In the data rows, 128 means zero.
Some points, one per row:
[122 133 140 110 111 117 135 130 133 147 125 105 137 134 122  99 132 135
 150 117 124 121 116 153 123 133 133 123 131 136 128 115 102 126 149 114
 131 144 130 145 146 143 154 122 153 100 134 153]
[130 111 134 112 161 112 140  99 104 106 140 133 187 132 124 133 113 139
 131 116  92  79 103 107 106 139  83 106  93 118 110 128 146 114 111 178
 118  94 106 136 131 115  83 145 134 155 122 133]
[145 157 170  85 114 133 126 134 104 150  76 127 174 128 134  95 125  78
 143 121 148 129  79 142 137 123 131 106 133 135 126 147 124 109 116 105
 149 169 111 165 127  98  88 128 175 134 126 140]
[123 130 191 148 140 128 122  91 142 118 134 125 135 106 123 158 107 141
 121  99 133 104 130 116 126 113  78 122 112 118 113 120 134 140 135 122
 121 110 117 126 126 116 131 122 120 147 124 108]
[127 112 143 119 125 133 136 135 110 126 125 126 137 134 141 120 140 109
 141 118 160 125 112 145 126 139 123 141 113 127 126 136 145 113 114 142
 120 137 121 133 147 111 135 116 129 145 110 158]
[112 110 103  99 131 133 141  78 104 134 124 126 122 140 128  95 110 131
 145 120 127 126 101 125 139 150 131 133 121 113 125 143 144 115 125 142
 105 142  81 158 132 117 126 107 127 153 117 159]
[132 108 116 119 183 135 117 108  94 157 187 133 130 148 146 141 132 121
 121 103 129 114 117 121 112 163 159 118 119 124 118 130 146 100  86 181
  77 112  86 132 107 128  91 125  89 117 123 144]
[115 139 129  82 142 145  89 152  85 171  76 121 203 255 147  78 121  99
 116 127 180 124  43 172  64 138 124  93 147 149  79 173 124  86 112  95
 124 161  83 142  97  47  49  88 184 119 100 172]
[144 117 129 132 184 140 126 118  89 137 172 138  88 144 174 176 120 140
 117 103 146 101 142 105 135 141 130 143 113 128  92 134 156 124  96 194
  41  64  60 101 128 156 111 118  71 107 103 148]
[108 127 136  62 132 140 120 153  79 190  49 144 193 229 147  40 132  77
 134 154 168 131  49 153 118 146 119  94 151 144 122 165 110  82  89 110
 168 192  79 155 113  83  89  95 176  77 111 164]
[134 144 154 128 107 125 131 148 132  88  70 107 186 111 108 111 102 126
 111 118 171 128 110 134 158 118  96 140 113 136 124 131 123 121 164 105
 151 125 126 151 124  98 126 138 164 164 120  89]
[140 123 128  99 156 110 134 132  85 128 125 134 136 141 133 142 123 127
 137 122 121  97 103 107 134 140 112 123 110 120 126  95 144 147 106 146
 149 116 100 143 145 142  99 114 121 142 136 148]
[122 123 133 110 135 143 140 163 102 132 129 113 128 123 134 130 134 116
 131 123 140 126 105 113 118 132 112 133 122 118 139 163 146 117 106 166
 119 156 113 137 135 105 109 118 136 120 129 149]
[133 141 162 111 125 121 149 133 120 120  85 132 163 122 108 115 114 138
 135 121 140 114 107 133 120 129 122 139 111 114 128 131 128 116 127 125
 142 126 114  77 137  93 115 140 143 125 122 137]
[146 124 154 121 131 107 133 134  99 108 109 120 184 145 111 144 114 125
 122 119 129 104  84 111 147 124 104 106 125 112 116 116 134 109 130 118
 131  92 114 158 122  91 101 147 138 150 139 118]
[115 169 123 159  71 171 107 123 180 119 119 130  49 139 139 106 165  92
 114 168 123 217 168 201 140  90 208 163 172 158 167 144  78 150 177  11
 148 201 175 109 119 147 184  74 129 109 119  87]
[117 118 122 136  67 156 139 125 161  67 122  75  85 126 128  84 164  98
 159 141 117 185 146 137 171  96 192 166 162 156 193 139 114 129 151  58
 144 191 142 133 172 158 192 110 165 123 155 169]
[140 131 132 125 122 128 144 128 142 102 128 100 134 144 130 138 115  89
 135 125 129 150 136 110 149 130 143 142 117 140 128 133 138 133 129 141
 131 157 141 128 170 144 144 132 132 107 143 154]
[117 161 137 138 116 114 129 126 139 125 138 114 106 119 127 151 171 123
 139 121 119 169 154  85 147 124 125 140 118 132 135 127 142 145 123 172
  98 124 135 119 157 149 119 137 128 108 126 133]
[127 120 145 125 113 116 127 116 111 144 115 121 151 148 135 119 130 102
 144 127 101 121 110 142 126 133 144 125 143 129 134 132 118 141 130 124
 142 133 116 151 155 129 137 130 134 120 116 143]
[122 111 128  98 150 107 133 131 106 135 129 142 142 147 146 106 133 123
 150 124 131 114 112 112 141 125 136 116 125 125 132 124 135 117 128 165
 122 117 108 145 138 107 111 129 127 128 126 164]
[104 144  64 255 129 150  51  60 246  78 255 173   0   0  94 254 151 212
  64 156  43 204 255 165  85 107 219 193 144 145 143  58  71 251 189  20
 151 182 255  16  75 235 241 145   0 100 157   0]
[111 129 108 145 116 132 127 119 144 139 123 123 121 108 117 119 162 141
 115 134 121 168 127 139 119  92 138 135 136 137 112 111 122 137 147 112
 142 122 158 140 124 130 156 121 117 125 124  99]
[129 123 127 136 152 125 118  82 120 147 156 131 105 122 127 144 115 157
 121 128 132 133 150 137 131 167 158 131 118 124 120 115 118 183 125 185
 135 116 133 122 132 155 140 138 131 109 119 107]
[135 129 128 141 132 135 126  91 130 120 159 135  74 107 130 164 113 140
 124 121 117 118 157 142 133 134 135 135 129 119 117 110 131 127 108 142
 122 125 136 112 138 132 141 140 121 131 133 113]
[126 111 142 130 124 125 117 104 126 152 131 149 133 111 136 154 147 130
 122 109 137 118 142 127 120 128 101  88 110 118 128 134 115 131 117 153
 109 120 112 136 120 140 133 119 124 130 119 124]
[123 138 142 139 129 139 122 153 139 136 149 135 129 135 125 169 129 134
 118 110 137 134 138 129 122 120 134 123 107 128 105 129 127 115 133  77
 127 103 127 113 120 109 110 120 119 133 124 117]
[119 103 108 140 199 146 118  76  80 147 209 158  56 154 175 137 137 150
 130 118 100 138 156 120 120 182 203 144 148 104 118 120 144 120  66 215
  63 115 101 103 115 227 104 146  64  95  99 186]
[ 96 115  94 104 155 131 108 100 109 137 194 166  85 178 158 142 135 111
 141 119  94 131 115 147 107 175 166 133 136 135 146 146 126 154  89 189
 112 150 115 122 170 133 133 119  88 109 116 169]
[121 131 131 100 158 127 138 125 118 128 120 120 135 144 134 101 120 116
 124 129 121 120 113 116 129 138 119 120 131 122 137 143 138 159 118 121
 114 124 110 136 139 111 130 119 143 131 128 135]
[115 122 134 153 165 123 123 135 113 166 150 163 161 113 121 168  98 178
 105 132 114 108 140 141  70 136 114  73 104 127  66  94 138 148 119 134
 148  90 142 110  60 155  88 151  69  69 158 100]
[130 132 171  87 152 133 131 138  78 168  64 146 192 208 131 104  98 101
 125 102 183 102  63 143 110 146 106 136 111 123  89 167 146  91 121 138
 116 121  76 152 107  52  37 123 165 149  91 139]
[137 121 120 119 132 132 127 120 127 132 119 135 124 130 120 116 135 120
 132 123 107 137 127 139 110 156 136 125 133 132 143 124 109 115 119 134
 149 130 131 130 131 124 138 153 120 122 130 135]
[109 127 126 134  99 147 110 127 143 117 116 119 113 144 136 162 140 106
 118 138 137 169 113 164 142 131 167 169 156 150 171 146 109 138 134  85
 124 174 141 134 133 130 156  93 164 114 136 117]
[114 121 133 139 128 138 137 118 136 121 149 127 108 135 129  99 114 110
 140 119 118 135 127 146 130 121 150 152 130 133 134 137 120 138 129  95
 111 115 124 107 148 136 136 116 137 122 124 112]
[103 128 153 120 163 117 145 115 125 119 141 113 146 114 126 143 124 131
 108 124 136 108 109  98 119 148 109 133 142 122 102 127 130 130 129 134
 115 102 129 138 127 127 115 137 118 145 119 125]
[116 136 150 122 133 132 131 119 126 143 122 137 129 140 139 121 137  96
 148 102 160 127 101 137 121 130 153 131 137 120 114 138 128 132 118 125
 121  94  97 146  96 106 101 116 138 124 113 135]
[112 106  75 141 145 118 105 132 122 109 130 145  81 120 138 130 156 130
 118 156  88 143 150 131 111 154 158 133 137 132 136 124 120 170 118 158
 135 141 146 107 115 159 139 137  83  86 131 139]
[116 125 125 105 147 137 120 141 116 139 140 151 122 158 160 144 141 109
 141 137 124 141 123 167 103 135 122 114 155 139 129 144 131 115 108 134
 128 188 126 121 111 148  97 132 119  98 108 133]
[137 138 157 114 111 123 137 163 126 129 125 120 163 151 106 114 108 126
 125  86 153 100 111 144 141 102 102 128 121 129 129 131 108 152 160  93
 139 127 122 137 102  88 130 120 160 171 136 104]
[120 122 139 137 151 118 122 123 108 146 143 130 128 127 128 123 130 144
 125 120 129 117 136 111 126 143  95  95  98 114 113 124 135 131 129 174
 128 121  97 135  85 134 122 126 117 137 114  98]
[143 113 118 107 141 109 137 122 116 119 111 121 152 150 145  48 131 114
 132 124 120 124 116 123 137 130  82 113 144 134 117 133 132 131 113 133
 121 152 134 140 147 129 104 146 147 126 140 136]
[123 138 126 138  84 133 149 155 130  89 117  89 103 111 134  92 144 104
 145 140 164 139 128 130 150 111 164 142 129 157 182 134 121 132 140 116
 151 178 123 138 154 122 185 141 143 121 148 152]
[109 118 111 127 134 125 110 110 118 134 182 183 105 128 111 127 143 142
 106 140  92 138 160 142 124 148 140 123 138 130  81 124 112 142 116 142
 138 139 131 136 114 144 138 135 104 141 116 130]
[131 106 101 120 154 138 120 107  91 145 149 134  93 156 155 143 128 124
 138 118  67 126 126 131 119 155 160 118 114 114 137 129 136  96  86 185
 105 150 109 134 120 162 104 124  93 101 105 201]
[137 130 130 143 144 131 135 133 116 108 161 119  84 134 155 142 134 136
 143 118 112 113 156 105  71 129 131 148 130 124 138 121 143 138 108 133
  76 107 140 123 151 146 128 125  96 126 137 142]
[119 139 122 130 126 116 114 135 137 117 113 120 123 129 105 140 138 122
 130 134 114 135 128 123 128 140 134 130 122 116 125 130 123 141 136 129
 158 134 126 137 139 127 147 129 142 131 147 122]
[119 117  97 159 204 129  89 153 138 196 128 189 192 101  95 223 105 184
  65 151 128  89 140 147  46 143  79  90  61 143  15  87  96 141 149 105
 169  61 157 102  43 131  80 154  64 153 102  34]
[132 123 139 117 130 120 130 121 112 149 123 122 144 147 132  97 142  97
 159 131 135 121 107 123 136 131 115 131 134 133 150 144 129 111 122 179
 129 130 112 146 139 135 116 115 143 131 116 140]
[114 111 110 128 139 114 118 170 129 139 133 122 115 107 135 173 150 142
 104 123 132  98 128 111  97 133 122 122 137 114 136 122 108 130 143 148
 126 122 137 119 133 121 159 133 117  99 125 143]
[112 126 130 101 133 118 132 143 110 141 125 129 131 140 139 109 143 125
 137 124 150 126 121 117 146 145 106 125 125 134 135 122 138 124 126 153
 117 150 112 121 146 132 132 110 143 118 129 152]
[119 135 143 136 135 127 107 129 140 118 116 137 143 117 123 153 126 139
 156 129 114 107 142 121 149 122 130 129 128 120 113 113 134 128 141 115
 149 104 137 133 114 146 119 130 123 111 139  92]
[128 124 116 121 157 127 111 124 120 161 125 161 128 124 146 155 118 150
 116 130 157 125 132 143 104 140 116 115 112 128  95 104 108 132 119 127
 136 121 149 121  94  82 111 139 104 136 114 121]
[120 137 155 137 114 122 128 136 136 151  92 128 148 150 127 129 136 121
 129 126 138 135 118 133 143 120 121 118 124 128 121 131 123 139 129 146
 142 143 133 123 124 103 124 126 144 131 113  99]
[136 155 128 184 125 130 118 118 117 138 150 127 116 117 121 116  97 131
 118 131 138 121 137 129 131 128 133 143 126 120 127 122 135 132 121 103
 131 108 152 107 153 135 107 139 103 116 127  98]
[128 153 153 125 132 117 122 148 156 137 117 123 145 128 113 138 126 120
 119 144 149 132 159 128 119 121  99 122 126 103 121 130 130 129 142  85
 151 123 143 123 135 143 138 140 130 126 126 104]
[122 120 122 119 130 132 125 146 133 138 138 129 131 131 127 149 124 134
 115 122 142 114 153 124 131 158 157 142 130 134 107 113 116 125 140 110
 145 117 145 129 107 135 127 131 125 135 132 139]
[113 146 144 117 124 117 137 138 131 151 128 122 150 115 119 125 114 119
 122  78 144 109 102 121 132 126 101 118 125 124 112 123 129 116 140 157
 137 127 113 135 134 114  83 124 153 151 127 137]
[170 109 116 116 134 121 119 129 132 155 119 159 152 145 131 131 114 148
 124 141 122 140 119 139 101 128 113 116 122 130 128 132 117 139  99  89
 146 127 122 130 111 106 123 124 127 124 124 121]
[126 144 140 166  63 164  97 127 176 110 124 147 104 121 132 113 153 106
 104 157 142 190 171 217 123  91 175 136 168 184 159 147  69 163 180   8
 153 228 164 103  90 114 181  95 152  96 136  60]
[119 142 153 127 113 120 142 168 136 132 106 126 135 138 113 114  95 119
 135 111 205 123 115 143 118 128 100 117 126 132 125 130 130 112 161  73
 119 125 125 174 137 103 122 121 160 128 133 173]
[120 135 124 128  97 135 111 124 119 134 103 123 122 152 162 144 164 123
 149 132 125 149 123 138 124 129 176 135 180 147 141 140 105 111 120 123
 136 165 134 120 104 124 135 115 116 126 125 148]
[122 142 141 128 145 135 125 119 127 129 128 111 122 113 129 119 122 126
 135 124 108 127 132 135 127 124  96 149 119 122 150 138 125 129 133 137
 114  97 131 105 143 131 119 113  95 112 132 123]
[155 158 184 147  79 124 159 155 168 112  77  89 146  99 109  88 105 106
 133 106 198 119 138 101 175  90  93 194  90 135 151 121 158 143 181 106
 113 113 144 161 153  99 128 104 193 161 144  91]
[127 141 134 151 130 147 134 128 129 129 134 109  99  84  79 100 120 149
 135 130 166 127 164 139 153 126 147 155  96 112 129 121 158 135 123 154
 124 122 133 114 109 151 128 127 108 120 126 133]
[140 135 126 131 147 126 125  91 138 125 150 122 132 117 113 135 115 136
 123 114 117 112 169 130 118 119 151 134 146 113 130 120 132 135 150 114
 122 116 138 131 134 142 119 135 106 121 125 113]
Here are 16 more points, each followed by its number:
[ 89 170   6 255 102 201  69  21 231  64 255 161   0  55 141 185 176 153
  94 164  20 255 255 201 109 122 255 245 191 186 189 102  90 232 158  47
  96 176 255   0  83 255 255 103   8  50 144  71] 0
[142 120 134 111 143 116 150 132  85  72 112 133 149 143 117 154 129 110
 142 106 151 121 112 127 130 147 105 126 116 127 123 127 142 106  96 183
  78 122 111 137 142 124 124 142 125 145 125 150] 1
[126 136 146 128 115 130 130 146 131 142 109 130 145 147 130 132 137 117
 123 122 136 121 127 153 116 110 102 113 132 136 110 107 120 129 127  83
 150  95 142 135 118 127 122 126 125 144 114 108] 2
[129 107 146 107 139 119 160 133 111 151 118 127 165  96 116 148  90 138
 109 123 149 103 104 114 123 136  82 134  92 114 123 124 126 130 136 165
 130  77 105 148 133 125 104 135 148 106 122 119] 3
[132 121 144 112 137 128 120 136 118 117 118 123 162 126  86 102 106 131
 113 125 138 116 102 102 120 137  97 107 125 122 124 137 120 120 116 163
 123 106 115 142 135 106  99 138 149 142 134 137] 4
[142 112 142 135 142 126 114 116 106 115 123 124 121 133 136 131 133 122
 129 139 127 105 113 124 120 138 149 110 122 117 131 122 154 116 103 182
 106 146  98 140 126  93 108 135 109 142 124 156] 5
[134 146 131 119  94 142 131 131 139 126 122 116 114 122 126  94 152 101
 125 128 111 134 130 141 142 116 154 146 139 132 139 152 133 133 121 255
 150 143 143 117 144 133 153 109 126 111 125 156] 6
[141 122 105 148 179 137 118  98  97 151 204 153 103 121 150  99 141 153
 119 111 110 127 170 131 115 161 159 147 133 109 127 129 131 137  79 171
  84 150 128 123 124 167 113 122  72 120 122 122] 7
[115 117 122 105 135 136 124 127 118 126 124 121 126 144 104 111 114 142
 133 103 136 122 110 112 147 119 123 140 125 147 138 153 137 117  92 183
 114 172 111 136 148 125 129 144 139  99 128 149] 8
[150  88 141 107 155 120 134 141 109 152 139 129 153 134 123 126 124 128
 144 106 175 103  84 110 123 164  85 111  91 107 110 117 125 113 117 146
 120 103 113 142 121 103 103 144 124 145 116 117] 9
[126 128 134 114 116 117 143 141 148 116 134 117 122 141 130  97 128 112
 139 134 117 131 113 104 126 122 189 141 139 125 135 138 141 121 122 174
 144 100 110 126 146 116 130 123 158 133 125 148] 10
[121 145 132 146 138 133 113 138 132 144  87 162 114 151 136 152 114 115
 116 116 161 155 136 180  78 112 144 138 156 155 107 156 109 135 137  55
 104 143 136 115  59  99 108  79 106 134 117  79] 11
[133 132 162 129 143 118 124 168 110 146 123 149 144 136 132 158 103 140
 134 143 124 106 126 128 126 135 156 118 119 132 126 125 132 131 129 139
 134  79 152 150 128 114 111 145 127 164 128 106] 12
[119 112 111 125 122 138 133 112  99 123 121 137 143 151 115  91 126 122
 132 132 125 132 146 130 133 132 155 134 138 140 137 124 134 127 124 123
 126 161 115 133 126 147 128 122 140 117 123 151] 13
[123 122 117 143 126 124 128 117 134 154 143 127 109 148 124 126 134 127
 128 128  90 130 134 130 154 120 158 128 140 119 130 119 123 113 136 147
 129 114 132 128 143  85 136 125 108 115 129 139] 14
[147 131 168 129 110 114 144 129 135 103 114  81 150 100  81 153 106 136
 151  82 138 138 122 118 132 115  84 129 111 114 153 122 129 127 148  94
 125 152 132 140 152 140 129 140 163 163 138 106] 15
Which of these numbered points is nearest to each point below, looking only along the 7 directions in which the first points spread most? Its number follows each.
[135 113 151 119 159 137 132 127 105 132 153 136  98 137 148 121 112 138
 127 124 125 123 139 103 138 162 137 135  99 117 117 135 141 116  90 164
  89 119 122 123 141 151  80 127 100 118 125 155] > 5
[116 140 112 132 135 144 119  96 114 152 142 152  98 169 151 177 134 116
 135 124 136 139 128 162 104 119 151 130 128 135  89 135 132 125  83 160
  97 165 111 146 108 133 104 108 101 121 115 163] > 5
[137 104 134 133  97 125 122 132 127 128  92 143 119 159 120 101 136 126
 140 138 116 139  98 137 131 112 143 133 127 150 127 135 128 116 126 130
 128 148 130 131 132 158 122 124 137 137 127 130] > 13
[124 139 131 136 133 125 111 106 137 124 123 142 143 124 118 151 117 157
 101 138 124 115 137 128 119 105 114 145 128 141 113 121 118 128 130 138
 133 101  34 122 107 127 130 139 110 144 126  95] > 12
[128 124 136 127 164 127 139 133 109 140 148 134 122 146 155 124 126 120
 150 108 136 120 134 109 151 140 126 144 125 145 117 140 148 116 115 174
  97  65 106 128 125 109  79 119  99 135 107 127] > 5
[159 120 125 116 136  97 142 126 123 152 108 121 182 116 116 146 123 125
 136 122 166  98  96 118 135 137  90  98  97 120 130 114 128 108 126 149
 142  99 115 117 138 127 148 145 126 132  86 115] > 3
[120 122 150 108 139 127 161 112  94 148 120 135 138 137 126 123 114 122
 144 128 129 114 113  99 122 145 132 100 139 102 114 164 146 113  99 186
  90 109 100 130 137 135 142 133 126 148 127 152] > 5
[117 126 133 114 134 127 139 140 124 126  91 120 151 141 130 106 135 101
 137 138 143 124 106 139 141 125  98 122 118 126 138 138 131 102 123 175
 140 151 126 142 138 105 108 125 137 137 123 195] > 8
[139 113 114 135 149 141 147 119 132 137 151 126 103 124 135 121 132 125
 129 148 123 126 127 131 123 120 153 126 136 132 119 117 128 136 118 142
 113 138 194 127 134 114 143 124 116 130 141 139] > 14
[148  98  89 142 156 104 129 126 132 141 144 145 120 100 114 170 107 161
 107 120 132 108 135  80 114 169 115 137 106 108 123 103 129 136 116 104
 131  94 135 107 110 161 130 166  98 150 128 122] > 12
[150 124 130 119 152 104 138 139 104 155 142 143 173 136 124 147 118 145
 123 120 153 106 103 110 110 133  85 106 102 118  96 126 128 109  61 155
 127 110 118 144 129  88  94 120 133 145 131 126] > 9
[132 123 176  92 130 137 132 149 100 164 121 140 209 228 151  84 112 149
 140 114 183 105  54 139 129 116 106 114 152 132  90 147 132  95 104 108
  95 112  90 173 102  53  64 103 186 152 108 137] > 9
[129 117 107 131 120 126 125 124 142  98 155 127 122 118 111 145 132 159
 127 133 113 135 134 140 127 121 121 137 132 137 152 130 110 118 136 134
 146 155 146 118 128 128 167 142 125 144 139 122] > 14
[112 101 109 153 152 130 105 116 124 152 151 150 134 128 115 147 126 205
  94 129 117 125 128  95  83 134 113 135 127 125 111 118 121 149 124 115
 131 103 157  94  97 148 136 131 104 133 122 100] > 12
[101 115  61 160 180 159  92  85  95 146 194 167  54 136 167 136 155 124
 120 116 110 144 163 130 115 174 179 124 139 133 120 129 133 135  71 205
  95 100 122 105 126 146 125 139  19  97 118 192] > 7
[127  88  66 134 165 159  84  94 109 149 200 160  34 126 172 139 158 137
 131 136  81 155 149 137 117 164 220 138 160 133 127 134 146 148  84 172
 103 149 127  88 120 200 130 119  58  89 115 122] > 7
[102 153  30 255 108 149  54  38 242  68 255 178   0   6  97 255 152 208
  71 186  29 216 255 175  82 121 191 202 149 174 157  65  70 242 170   0
 150 114 255   0 104 255 255 147   0  80 159   0] > 0
[135 143 129 131 128 119 136 131 114 145  89 118 152 153 118 120 164 128
 138 123 138 166  92 122 133 130  91 114 123 121 111 122 156 113 131 166
 132 110 136 151 136 119  76 131 135 135 115 122] > 4
[129 128 150 106 125 120 140 141 110 136  89 125 170 118 126  80 118 123
 139 130 100 121 108 132 122 116 161 105 124 117 111 139 141 107 124 139
 127 100 123 135 121  87 111 122 163 150 122 127] > 4
[127 136 120 110 126 112 128 108 126 115 133 115 117 134 125 134 145 135
  91 149 125 124 141 150 135 128 133 139 132 136 118 109 131 129 116 149
 116 119 138 133 135 138 133 117 119 131 116 138] > 14
[126 115 122  87 145 100 120 132 103 127 122 127 158 133 141 128 123 147
 134 125 119 112 111 123 134 151 163 132 129 105 109 133 146 107  98 162
 118 124 105 130 139 130 125 126 137 131 133 157] > 5
[126 124 119 111  95 145 135 118 121  91 124 101  85 142 149  80 156  87
 146 136 168 170 146 177 175 109 132 158 178 144 167 131 135 129 111 134
 133 164 145 137 162 153 156 117 150 116 146 166] > 6
[129 131 128 129 138 128 119 116 123 113 148 139 147 137 116 167 135 145
 106 128 137 105 132 133 118 135 131 126 103  95 115 122 141 114 127 141
 120  99 137 134 119 137  96 142 106 137 120 127] > 12
[122 164 109 120 129 155 121 128 131 125 135 165 134 153 138 169 130 143
 111 126 136 156 142 180 104 129 141 128 149 146 114 145 102 133 175  69
 125 141 151 123  69 122 103  92  98 114 112  97] > 11
[130 104 144 109 122 130 140 123 116 140 124 119 139 163 153 110 106 131
 127 122 142 130 107 112 141 139 142 148 135 129 125 138 139  99 122 140
 113 131  97 165 143  75 104 129 152 122 124 163] > 5
[128 153 130 151 135 155 116 136 119 163 105 167 107 159 143 183 143 131
 116 137 141 157 136 164  83 135 152 138 132 160  90 140 112 152 165  50
 111 119 156 118  85 101  78 110 103 138 110 103] > 11
[111 151 105 147 122 160  86 133 145 167 123 173 159 163 150 146 118 129
  90 122 156 140 142 174  75 118 128 139 134 157  78 127  99 133 145  57
 148 121 156 107  70 118 114 110 106 134 101  65] > 11
[119 102  40 255 111 153  59  56 247  78 255 159   0   0  80 240 150 207
  62 159  24 223 255 180  98 138 201 207 156 168 157  68  98 255 190  12
 177 132 255   8  82 255 255 140   0  89 157   6] > 0
[130 113 127 108 145 128 142 141 103 141 114 128 124 120 128 116 132 101
 156 150 143 109 118 133 142 144 102 114 133 113 118 143 142 108 106 164
  93 145 103 149 134 125 108 117 135 129 113 156] > 8
[ 94 165  84 249  88 101  51  88 221 141 171 181  67  63  89 210 114 178
  55 144 112 190 238 206  58 124 160 165 147 172  93  93  64 195 201   0
 156 119 255  47  29 130 174 129  80  99 123   0] > 11
[134 150 144 148 103 162 142 138 133  84 123 109  88 132 129  90 136  84
 135 152 118 167 141 143 161 114 155 139 159 146 209 124 141 118 120 119
 113 192 134 142 176 152 171 119 162 110 121 170] > 6
[109 147  43 255 123 136  41  65 243  95 255 163   0   0  82 244 155 191
  50 173  32 205 255 168  82 114 187 180 161 148 175  60  62 234 198   5
 159  76 255   0  88 255 249 153   0 127 157  52] > 0
[147 136 178 113  92 122 164 156 140 102  91  72 202 113  85  94 102 124
 146  94 168  96 111 106 162 105 106 171  95 115 152 124 137 125 167  77
 146 110 113 164 157 109 143 145 184 168 145 144] > 15
[124 125 136 112 146 116 142 143 121 153 133 129  94 136 113 147 123 144
 137 120 158 107 105 101 112 134 105 112 107  99 107 121 168 131 121 149
 141  92 118 144 121 124  99 132 118 144 125 128] > 3
[150 102 139 129 124 123 166 125 117 122 118 120 155 115 131  86 118 144
 155 113 134  92  92 114 125 118  97 119  99  96 137 111 145 125 129 153
 124 128 118 123 141 116 108 138 112 127 126 127] > 4
[113 116 141 117 152 114 135 149 110 137 139 151 214  72 137 151 130 145
 124 139 138 104 128 135 126 144 116 143 105 119  74 120 136 123 125 124
 133 141 129 141  64 108 109 145 115 120 130 132] > 12
[141 105 161  99  97 114 143 150 139 114  67 108 159 116 115  76 125 116
 134 159 121 122 110 144 155 106  69 125 118 148 145 125 128 137 147  99
 158 125 122 134 156 126 139 139 171 135 154 131] > 15
[157 121 141 138 139 125 121 169 137 161 141 140 153 138 118 125 118 142
 117 123 133  99 136  79 121 126 116  93 124 151 102 109 129 134 148 147
 124  97 135 114  92 126 114 118 104 124 121 115] > 12
[129  97 136 135 112  96 139 125 165  83 126 106 137  68  71 137 113 125
 141 140 105 104 104  95 146 116  92  93 105 112 156 102 139 130 142 148
 150 141 145 122 161 154 148 171  86 137 157 118] > 15
[142 172 191 114  94 166 171 130 147  81 123  76 156 129 125 107 117 102
 126  89 175 138 149 112 174  89 164 179 143 148 160 142 159 116 149 106
  95 102 140 149 163 116 118 106 170 158 131 110] > 15
[119 112  84 146 191 147 103 103  90 140 224 154  44 123 163 147 139 126
 113 123 100 140 165 139 124 159 199 142 137 129 115 123 153 135  83 221
  69 119 132  98 147 186 133 124  47  91 109 166] > 7
[134 131 148 133 146 149 135 111 122 127  77 128 133 135 149 127 109 152
 133 117 152 125 134 113 126 139 132 136 111 116 128 122 144 122 107 162
  53  76 124 121 133 140  91 123 130 139 130 138] > 1
[112 130 104 117 107 134 121 139 152 135  82 133 115 131 115 163 141 113
 114 152 121 156 103 163  99 102 102 118 118 142 140 123 100 123 147  79
 177 143 120 124 131 108 150 127 176 106 138 115] > 2
[128 138 107 130 125 123 119 124 138 129 114 144 132 128 143 137 120 138
 125 100 116 128 127 125 126 109 132 119 135 135 125 129 144 119 143 132
 115 113 113 144 130 141 161 133 104 133 173 131] > 14
[128 134 133 138 118 127 141 125 131 100 122 105 129 134 128 131 131 126
 132 118 130 140 134 119 157 116 125 120 140 132 152 157 139 117 129 127
 125 118 117 141 142 136 142 122 150 108 125 120] > 10
[132 132 104 120 143 130 133 119 105 129 136 134 136 152 146 142 114 113
 135 126 139 113 111 107 140 115 143 139 131 137 141 145 142 122 130 154
 101 152 114 127 171 130 110 123 130 115 128 138] > 5
[120 129 137 118 118 113 125 165 151 152 124 130 165 128 119 140 114 143
 119 134 162  95  99 105 114 136  82 102 110 124 119 150 128 124 128 146
 138 124 105 100 114  67  73 126 144 158 120 106] > 9
[118 119  90 146 177 106 101  89 113 145 164 163  84 126 121 160 157 165
 112 130 106 130 147 121  85 161 132 103 142 115 105 106 134 141 127 155
  72 141 137  98 118 151 103 164  68 119 122 134] > 7
[132 140 129 140 123 137 118 134 131 114 143 126 111 124 150  97 126 123
 169 130  98 130 145 117 158 133 149 109 130 134 148 121 141 129 127 173
 116 143 129  87 136 147 141 124 114 119 142 167] > 6
[130 125 123 137 113 132 126 114 128 107 142 137 118 133 117 132 128 107
 122 130 123 114 137 116 143 134 157 134 129 128 115 131 120 126 138  70
 138 127 132 126 121 145 121 122 125 138 134 116] > 14
[138 112 105 136 150 135 145 107 126 136 177 133  84 129 139 145 128 138
 126 114 114 121 146 129 124 152 151 145 114 121 127 138 143 125 104 193
 103 118 132 113  90 132 125 128  85 101 129 139] > 7
[143 118 128 106 154 102 141 127 104 138 136 130 154 134 138 115 125 130
 158 125 125 100 114  73 133 141 115 113 117 107 124 128 146 118 113 160
  95 122  96 130  92 118  93 134 132 106 122 161] > 5
[115 143 145 117 108 125 134 158 124 143 115 133 169 126 145  82  99 122
 127 133 145 109 107 123 121 121  74 105 117 114 108 125 131 122 135 128
 153 147 121 141 122 107 122 126 153 150 129 136] > 4
[126 133 121 152 133 132 147 148 134 110 158 153 135 136 130 138 107 145
 112 130 142 128 145 104 117 134 121 132 107 122 122 106 122 140 119 114
 133 117 132 122 117 122 126 125 121 125 123 108] > 12
[134 135 133 156 153 105 122 125 128 160 148 133 143 120 121 176 120 137
 143 134 138 111 122 104 108 137 101 127 109 122  94 105 144 124 119 129
 100 102 135 140 122 126 106 126 117 140 127 122] > 12
[146 110 106 130 173 147 125 120 106 144 184 138  69 144 162 134 125 103
 119 153 125 125 104 121 120 173 162 117 114 126 152 129 144 111  95 191
  82 137  89 104 128 147 116 130  87 106 123 141] > 7
[121 124 130 109 141 128 126 133 124 118 114 116 121 147 141 126 118 105
 140 115 171 124 124 107 137 145 139 117 121 122 132 147 136 121 120 132
 144 133 118 139 138 110 152 130 179 154 136 146] > 10
[124 154 140 140 145 152 100 141 150 176 105 161 162 139 114 100  97 156
  93 108 136 173 129 158  76 131 111  96 127 140  70 121  99 145 142  66
 138  96 136 111  59 102  94 120 102 135 103  46] > 11
[123 129 135  98 121 111 155 127 114 149 109 128 170 148 121 104 119  95
 137 116 148 108  92 132 127 112  58 118 124 120 120 135 131 111 129 134
 155 122 143 130 102  99 128 142 135 128 121 144] > 4
